The rows below fall into families. The same turns and mirrors carry the whole set onto itself and the rows of a family onto each other. For each named row, which other rows are in its family? Write them in the order they are listed.
These 32 rows form 4 families of 8 rows each.
j_919: [-1.27  0.29 -2.32  1.18  2.74 -0.82  1.26 -0.12 -2.38  0.24  4.36  1.68]
j_317: [ 3.66  2.83  0.45 -1.71 -0.73 -2.75  4.42  2.80  1.07 -0.80  0.88  1.78]
j_938: [ 4.80  0.68  0.43 -0.98  1.05 -2.00  3.18  0.32  1.61 -3.38  0.63  1.48]
j_362: [-1.26 -1.71  1.26  2.43  0.42 -0.55  1.57 -0.97 -3.72 -1.40  1.66 -0.29]
j_769: [-2.60 -1.79  1.53  1.55 -0.47  0.78  1.15 -0.64 -2.80 -2.63  2.59  0.50]
j_834: [ 3.85  3.64 -0.76  0.61 -0.63 -1.96  3.32  3.83  0.48 -0.87  2.28  1.72]
j_797: [-3.49 -0.94 -1.97 -0.54 -1.49  0.51 -0.24 -0.27 -0.71  1.69  2.84  0.92]
j_818: [-3.45  1.21  1.23  2.12 -0.06  0.97  0.17  2.19 -1.90 -2.08  2.69  2.08]
j_288: [ 3.40  2.83  1.00 -2.83 -2.61 -1.14  1.25  2.41  2.23 -1.38 -0.35  0.68]
j_433: [ 5.22  0.44 -2.35 -1.57  0.66 -1.31  2.29 -0.97  0.76 -0.21  2.53  0.01]
j_790: [-2.94 -0.58 -0.22  0.31 -2.61  1.27 -0.65  0.47 -3.24 -1.37  1.71  2.56]
j_243: [ 2.97  0.18  0.86 -3.00 -3.25 -2.15  4.27  0.85  1.41 -0.38 -0.02  0.32]
j_607: [-3.80 -0.62 -0.58 -1.68 -3.16  0.00 -1.06 -0.04 -1.17 -1.43  1.18  1.57]
j_242: [-3.88  2.69 -0.06  0.42  0.17 -0.72 -0.28  2.96 -0.42 -1.87  2.45  2.56]
j_546: [ 2.83  2.72 -0.54 -1.17 -0.46 -2.10  3.28  3.13  2.45 -1.21  0.42  3.65]
j_249: [ 3.00 -1.23 -0.01 -1.59 -4.76 -1.03  3.34  0.05  0.76 -0.27  0.87 -0.95]
j_387: [ 3.03  2.87 -1.22 -0.26  1.25 -1.31  2.85  2.24  3.09  0.66  3.02  0.25]
j_875: [ 2.37 -0.74 -0.66 -1.88 -1.85 -0.61  2.83 -0.52  3.34  1.05  1.98 -1.67]
j_736: [ 2.80  2.28 -2.36 -2.45 -2.26 -0.10  0.25  1.57  2.90  1.44  1.47  0.87]
j_719: [ 3.08 -1.60  0.02 -2.51 -2.48 -1.83  4.07 -0.59  1.85 -1.41 -0.16  1.34]
j_792: [-2.24 -1.12  0.18  0.68 -2.93  0.62 -1.04 -0.34 -3.32 -0.22  0.31  0.70]
j_263: [-0.76  1.05 -1.00  0.65  2.60 -1.79  0.95  0.27 -3.40 -3.44  3.17  2.60]
j_910: [ 5.27  1.19  1.00 -2.29 -0.54 -2.00  2.82  0.41  0.63 -2.61  0.38 -0.08]
j_262: [-1.15 -1.77 -0.88  0.20  1.24  0.56 -0.68 -2.29 -1.38 -0.95  3.30 -1.06]
j_731: [-2.41  2.09 -1.30  0.75  1.39  0.88 -2.11  1.45 -0.02 -0.07  3.34  0.93]
j_389: [-0.47  1.57 -0.32  2.63  1.46 -0.56 -0.09  1.27 -4.48 -1.42  1.82  2.25]
j_349: [-1.17  0.16 -0.46  1.59  0.62  0.26  0.57  0.38 -4.56 -2.56  2.83  3.07]
j_845: [-3.39  1.67  0.94  2.34 -1.05  0.28 -0.39  2.64 -1.78  0.02  1.12  1.40]
j_537: [-2.15 -2.51  0.52 -0.31  0.03 -1.17  1.70 -2.10 -2.28 -3.06  2.43 -0.09]
j_505: [ 2.05  1.16  0.58 -2.45 -3.00 -0.55  1.12  1.77  3.87 -1.55 -0.77  1.54]
j_566: [ 5.61  0.27  0.13  0.05 -0.34 -1.72  3.35  0.03 -0.48 -2.65  2.13 -0.87]
j_502: [ 2.25  2.77  0.05 -1.09 -4.30 -0.13  0.55  3.43  2.39 -0.38  0.67  0.26]

The rest of the family of j_736: j_919, j_797, j_433, j_387, j_875, j_262, j_731
The rest of the family of j_249: j_834, j_607, j_242, j_263, j_537, j_566, j_502
The rest of the family of j_719: j_938, j_362, j_546, j_792, j_389, j_845, j_505

The rows below fall into families. The same turns and mirrors carry the whole set onto itself and the rows of a family onto each other. For each named row, which other rows are in its family? Write them in the order they are listed.
These 32 rows form 4 families of 8 rows each.
j_126: [-2.07  2.70 -5.23 -3.32  0.32  1.12  0.28  3.18  0.21]
j_23: [-0.14 -1.15 -3.46 -2.53 -2.18  0.96  1.89  1.27 -3.64]
j_787: [-1.08 -1.62  2.45 -0.38 -0.13  2.16 -0.48 -1.22 -1.71]
j_298: [-0.69 -1.24 -2.84 -1.07 -2.58  1.98  2.59  1.84 -3.17]
j_307: [-2.18  3.06  0.00 -1.96  2.69  1.23 -2.30 -0.41  1.70]
j_308: [ 0.51  1.82 -0.94 -0.91  1.55  5.23  0.70  3.23 -0.44]
j_440: [-0.81  2.96 -1.89 -0.38 -0.62  0.59 -2.94  3.32 -2.63]
j_278: [-0.07  1.78 -1.86  0.84 -0.34 -0.23 -2.85  2.62 -2.42]
j_95: [-2.07  2.43 -4.78 -3.83  0.05  0.76  0.71  2.25  1.73]
j_239: [-2.23  2.75 -4.92 -3.02  0.93  0.16  1.24  2.92  0.18]
j_581: [-3.69 -0.73 -2.91 -2.59 -1.00 -1.52 -0.94 -1.59 -1.09]
j_315: [-0.34 -1.07 -2.31 -2.46 -2.46  2.26  2.59  1.90 -3.46]
j_570: [-1.00 -1.14  1.96  0.27  0.06  2.47 -0.81 -0.42 -3.17]
j_422: [-3.45 -0.04 -1.96 -2.15 -1.40 -2.04 -0.42 -1.77 -1.05]
j_417: [-2.89  2.44 -0.12 -1.81  2.25  1.32 -3.01  0.36  2.02]
j_525: [ 0.53  1.55  0.03 -1.09  0.86  5.00  0.35  3.59  0.35]
j_936: [-1.57 -1.63  2.16 -0.28 -0.14  2.62 -1.07 -1.17 -1.86]
j_226: [ 0.39  1.45  0.14 -1.47  1.20  4.96  0.31  3.85 -0.38]
j_942: [-0.39 -1.80 -2.60 -2.24 -2.08  2.05  2.38  1.88 -3.41]
j_198: [-1.12  1.63 -1.35  0.68 -0.76  0.19 -2.81  3.04 -3.09]
j_111: [-2.26 -1.72 -0.88 -3.19  0.73  2.69  2.74 -1.54  1.24]
j_978: [ 0.79  1.27 -0.20 -1.85  0.75  4.38  1.85  3.95 -0.28]
j_782: [-2.06 -0.44 -1.35 -4.34  0.95  3.08  2.60 -1.09  1.69]
j_473: [-0.74  1.47 -1.72  0.06 -0.75  0.30 -3.26  2.88 -3.20]
j_981: [-2.94  2.43  0.70 -1.04  2.36  2.26 -1.99  0.59  2.18]
j_738: [-2.83  2.22 -0.45 -1.21  2.64  1.04 -2.79  0.00  1.98]
j_989: [-0.64 -0.93  2.00 -0.02 -0.81  3.00 -0.98 -1.54 -1.63]
j_878: [-2.84  0.01 -1.02 -3.86  0.49  3.41  3.20 -1.16  0.95]
j_615: [-3.88  0.02 -2.58 -1.67 -0.65 -1.05 -1.92 -2.12 -1.15]
j_976: [-1.78  2.36 -4.85 -3.79  0.39  0.75  0.52  3.39  0.44]
j_34: [-2.52 -0.80 -0.97 -4.14  0.94  3.09  2.76 -0.67  1.77]
j_427: [-3.74 -0.46 -2.80 -2.56 -0.68 -1.69 -0.59 -1.66 -1.77]

The rest of the family of j_298: j_307, j_308, j_278, j_239, j_422, j_989, j_878
The rest of the family of j_34: j_581, j_417, j_936, j_226, j_942, j_473, j_976
The rest of the family of j_126: j_787, j_315, j_525, j_198, j_782, j_738, j_427

The rows below fall into families. The same turns and mirrors carry the whole set onto itself and the rows of a family onto each other. For each named row, which other rows are in its family? Write them in the order they are listed.
These 18 rows form 3 families of 6 rows each.
j_65: [-3.15  2.79 -2.92  1.75  3.93 -1.31 -4.13 -3.78  5.22  1.93  6.27  4.74
  1.51]
j_811: [-0.66  3.07  1.13  1.75  3.08  0.30 -4.29 -2.83  5.73  2.28  4.23  0.65
  0.43]
j_967: [-1.99  2.89 -1.41  1.08  1.92  0.69 -2.95 -3.65  6.15  1.91  6.45  5.36
  1.71]
j_814: [-3.22  5.80 -0.55  1.17 -0.06  0.23 -4.35 -4.16  3.28  3.01  6.48  1.45
  1.10]
j_294: [-3.38  2.57 -2.39  2.54  3.92 -2.97  1.87  0.33  3.19 -0.54  3.33  2.53
 -1.94]
j_545: [-1.51  3.76 -3.33  1.06 -0.95 -3.34  1.70 -0.11  1.66  4.07  0.53  3.49
  1.03]
j_5: [-3.78  5.83 -1.32  0.51  0.72  0.74 -2.10 -2.85  4.56  5.08  6.07  0.80
  1.08]
j_318: [ 0.56  0.06 -2.45  2.21  0.30 -3.33 -0.13 -0.81  0.44  0.95  1.70  0.39
  0.78]
j_593: [-2.16  0.72 -3.76  4.20 -0.01 -1.29 -0.47 -3.05 -0.36  2.45  2.02 -0.44
  0.09]
j_963: [-2.59  4.96 -1.81  1.57 -2.42 -3.30  0.05 -1.34  0.60  2.60  0.04  3.73
  0.69]
j_927: [-0.30  3.51  0.55  3.35  3.35  2.52 -3.60 -3.34  3.75  2.29  3.44  1.77
  0.22]
j_776: [-3.45  5.47 -1.20 -0.68 -0.60  1.85 -1.95 -2.99  1.96  1.53  5.27 -0.46
  1.04]
j_522: [-4.68  1.87 -2.76  0.19  1.20 -0.90 -2.06 -3.47  6.07  1.19  4.53  4.70
  3.70]
j_199: [-2.87  2.63 -1.94  2.20  2.29 -5.20  0.72  0.50  0.69  0.90  2.47  4.40
 -1.11]
j_500: [-2.14  1.60  1.23  1.07  3.54  0.50 -4.27 -3.05  3.89  0.32  1.58  2.04
 -0.95]
j_645: [-2.96  5.09 -4.58  0.97 -0.62 -1.28  0.77 -2.27  2.81  3.31  0.06  5.04
 -0.68]
j_747: [-2.78  1.70 -1.58  0.71  0.90 -3.59  2.20  0.41  1.68  0.22  3.92  5.24
 -1.40]
j_332: [-0.07  1.03 -2.46  3.12  0.19 -1.76  1.00 -0.87 -1.67  1.79  2.43  2.21
 -0.07]

The rest of the family of j_65: j_5, j_318, j_963, j_927, j_747
The rest of the family of j_645: j_294, j_593, j_776, j_522, j_500

